In the rows, zero is written as 128.
The rows of Z fall into 3 groups, which share some directions, and each row is roughly a mix of its group's hidden directions.
Z, 123 rows:
[[ 90 155 169 133 127 165 121  96 151 130 141 114 136]
 [129 110 181 145 163 154 117 121 135 134 113  91 131]
 [ 86 135  82 125 144 117 145 145 138 152 105 118 158]
 [ 79 143  94 126 156 123 145 125 125 166 100 120 137]
 [140 118  67 139 117 102 127 140  84 120 128 135 141]
 [ 97 156 166 116 131 147  92 105 133 157 142 107 140]
 [166 137 110 134 161 122 181 120 116 116 117 145 103]
 [151 123 116 116 129 136 196 150 118 120 125 130  97]
 [ 84 114  89 103 148 111 148 126 130 159 111 118 149]
 [105 145 123 150 125 162  95 155 164 122 100 156 136]
 [ 65 138 119 130 159 128 140 128 117 161 100 129 137]
 [ 96 113 130 145  90 142  69 131 141 127 134 136 146]
 [ 94 121 125 123 107  96  80 131 110 153 140 117 160]
 [122 149  90  99  81 113 143 120 119 126 140 167 133]
 [120 158 100 106  87 101 128 127 108 122 140 173 118]
 [123 160 160 152 116 142  78 135 161 121 124 139 107]
 [101 163  97 115 125 131  99  98 146 108 109 164 129]
 [126  90 127 110 154 110 175 115 102 132 122 119  93]
 [ 99 165 106 102 102 139 148 141 136 113 132 161 162]
 [117 154 177 133 123 178 124 105 109 108 135 132 133]
 [120 137  96 138  96 131 104 176 133 138 157 158 140]
 [127 112 177 145 177 148 126 111 136 127 112 100 130]
 [167 135 155 129 126 115 122 121 123  90 173 134  95]
 [ 99 132 158 133  93 144  85 128 158 142 129 124 159]
 [108 142 180 114 114 163 129  93 141 135 145 106 117]
 [117 176 128 160 113 150  89 147 145 128 122 137 156]
 [130  95 172 144 157 161 127 120 146 120 121  92 143]
 [121 111 190 136 165 145 116 113 127 115 114 103 123]
 [120 147 129 131 116 133 107 125 191 156  96 128 147]
 [107 132 155 147  93 130  91  97 156 141 127 135 161]
 [124 109 141 134  96 129  60 138 124 122 125 137 154]
 [127 162  83 105  84 107 134 113 127 124 132 155 117]
 [107 154  76 112 119 109 117 162 125 145 144 157 123]
 [113 123 110 108 149 149 156 118  77 158 103 125 111]
 [122 148  73  99 101 103 124 104 126 136 127 152 108]
 [101 123  86 122 141 147 136 112 140 170  85 131 136]
 [110 146 106 171 107 136  94 161 141 116 119 123 161]
 [121 115  83 104 141  98 133 155  94 125 142  94 134]
 [130 123 171 148 158 134 121 168 111 139 115  85 124]
 [135 136  74  97  89 101 149 118 117 135 131 143 121]
 [ 90 150 161 150 126 131 105  90 155 151 132 140 147]
 [125 145 149 159 111 170  94 144 151 121 106 155 144]
 [100 128  84 124 121 105 106 141  91 131 144 104 161]
 [128 135  80 109  90  92 112 138 113 121 137 147 101]
 [162  87 115 115 120  85 135 145 104  97 120 120 140]
 [ 90 141 174 111 124 129 138  93 132 155 149 104 123]
 [109 127  81 135 130 134  89 136 171 113 152 146 122]
 [102 141 107 116 149 139 153 113 143 175  92 133 152]
 [182 133 155 138  96 127 128 146 130  95 153 124 147]
 [171  93 172 118 116 146 138 115 132 104 134 152 113]
 [155 125 176 129 130 131 173  95 111 135 116 105 131]
 [101 117 164 133  91 113  85 112 138 141 132 129 161]
 [146 104 115  97 141 114 156 101  94 141 138 111  88]
 [ 80 128  99 117 152 135 130 102 132 171 100 132 133]
 [135 110  74 123 136  80 140 154 102 140 128 130 125]
 [102 112 147 118 111 118  65 132 145 160 136 121 130]
 [137 167 145 155 101 139  92 136 169 134 119 128 153]
 [119 152  86 105  97  91 115 142 109 131 135 148  99]
 [129 115 138 115 140  99 150 116  76 131 146  98  93]
 [137 105 166 156 166 162 124 108 151 124 117 109 146]
 [105 143  91 123 151 121 148 101 147 174 100 120 133]
 [169 115 137 164 133 134 168 156 127 146 138 100 144]
 [127 161  92 109  79 104 139 135 115 129 141 159 121]
 [ 81 129 110 133 145 121 140 120 138 172  86 114 137]
 [149 113 142 158 161 114 121 158 118 157 136  91 100]
 [100 117 133 158  84 150  86 126 137 113 129 150 149]
 [103 165 168 138 123 173 116  94 127 129 137 128 137]
 [ 83 126 139 135  90 131 103 163 132 137 131 133 168]
 [150 146 137 163 121 145 111 119 185 113 124 157 135]
 [149 146 118 158 106 139  94 128 187 122 121 137 139]
 [115 149 148 148 147 163 131  92 176 128 130 137 107]
 [138  95  90 112 134  99 165 128  97 130 133  97 115]
 [122 115  94  98  85 116 119  99 130  90 128 153 124]
 [132 116 201 142 139 151 131 110 132 114 131 111 132]
 [ 77 135 100 116 140 100 125 126 133 164 119 103 154]
 [142 105  77 124 129  90 125 153  87 124 129 128 132]
 [140  98  78 119 141  76 128 150 127 131 126 116 127]
 [113 112 128  81 139 106 146 120  78 138 154 111 131]
 [127 141  80  96  79 106 136 122 116 124 129 150 123]
 [173 129 148 107 109 130 126 157 137  85 160 140 131]
 [108  93 141 146  86 136 103 161 150 118 122 159 129]
 [107 151  95 129 138 121 139 116 153 176  91 108 133]
 [135  99 176 151 171 152 129 112 144 129 130 104 133]
 [113 156 108 107 103 126 138  94 139 101 133 178 140]
 [ 97 140 146 116 133 119 100 182 128 158 125 131 158]
 [161  97 157 150 148 119 130 126 112 131 109  79 109]
 [175 124 169 120 112 126 117 125 134  93 161 137 107]
 [113 141 176 130 135 158 113  77 135 129 141 124 106]
 [ 99 125 148 141  71 142 112 147 110 131 128 153 155]
 [127 113 102 130 141 112 167 134  68 128 133 102 120]
 [144 113 175 158 149 132 114 161 109 144 122  93 121]
 [131  98 161 146 164 160 124 104 160 126 126  98 135]
 [137 151  87 117  84 100 128 113 113 120 127 167 118]
 [168 128 155 128 113 132 106 120 121  89 174 145 116]
 [168  99 162 124 113 132 124 134 112  87 155 138 103]
 [137 110  69 127 158  96 128 153 110 130 130 132 107]
 [134 117  89 115 140  93 124 159 168 161 120 113 129]
 [152 102 162 141 150 142 151 121 127 148 114  75 131]
 [145 105 154  84 138 138 145 134  95 106 148 145  96]
 [125 145  84 103  99  89 123 135 100 133 127 154 106]
 [ 82 118 136 131  94 140  95 163 146 128 134 124 157]
 [128  85 124 111 144 120 174 138  85 120 121 119 105]
 [100 116 103 132 140 135  74 142 157 121 155 154 120]
 [160 133 128 113 146 127 194 125 122 126 123 128  93]
 [153 147 127 104 146 126 192 127 116 147 126 116 104]
 [149  91 160 128 139 125 126  99 118 119 106  80 106]
 [143 118  83 149 130  76 132 108 128 118 118 132 161]
 [ 90 151 108 112 131 132 112 110 157 104 148 175 130]
 [128 100 138  95 146 111 138 104  94 126 150 121  80]
 [148 123 102  99 148 112 163 107 126 129 140  83 101]
 [102 142 102  96  91 134 124 102 158 105 150 154 127]
 [145  96  79 136 126  82  96 137 130 130 121 132 136]
 [ 90 140  94 124 142 137 121 108 145 175  94 127 136]
 [ 90 121  91 137 136 143 131 109 123 169  92 126 153]
 [126 116 195 144 152 155 135 136 122 118 119 112 150]
 [ 97 137 188 114 121 160 122 110 137 117 143 105 133]
 [130 141  83 105  78 112 136 132 115 136 140 164 134]
 [136 105 118 124 140 103 174 112  76 134 141 104 130]
 [ 88 124 157 145 107 130  74 122 131 134 133 144 154]
 [115 118 165 144 100 132  89  96 163 119 125 129 154]
 [126 112 176 131 162 155 140 106 148 135 125  87 130]
 [ 75 144 102 136 155 140 132 118 130 164  97 135 140]
 [118 124 190 150 165 152 118 140 128 119 118 113 141]]
Here is one row of each group, with its name. Which group are the others in?
[124 161 153 154 121 124 104 137 188 123 124 140 146] => G
[125 138 128 114 149 136 192 105 128 125 142 107  94] => J
[153 112 147 164 159 116 146 174 109 129 127 101 128] => V

[123 122 126 131 118  92  89 137 100  92 134 162  99] => V
[107 143 168 140 103 174 146 105 141 136 133 148 105] => J
[108 169 144 132 127 173 145 105 149 116 135 103 154] => J
[124 105  62 139 119 114  89 133 114 128 136 130 117] => J
[106 161 179 118 119 148 167 126 103 138 134 128 143] => J
[ 89 147 124 120 158 115 148 102 149 173 105 127 136] => G
[140 136  88 110  65 110 136 143 112 132 137 140 127] => V
[ 99 139 120 115  93 126  97 164 126 117 160 165 128] => V
[ 86 143  81 131 136 138 109 128 110 163 101 113 121] => G
[135 114  91 127  99  93 152 167 109 129 120 131 160] => J
[105 130  96 128 160 107 159 130  78 129 141 112 111] => G
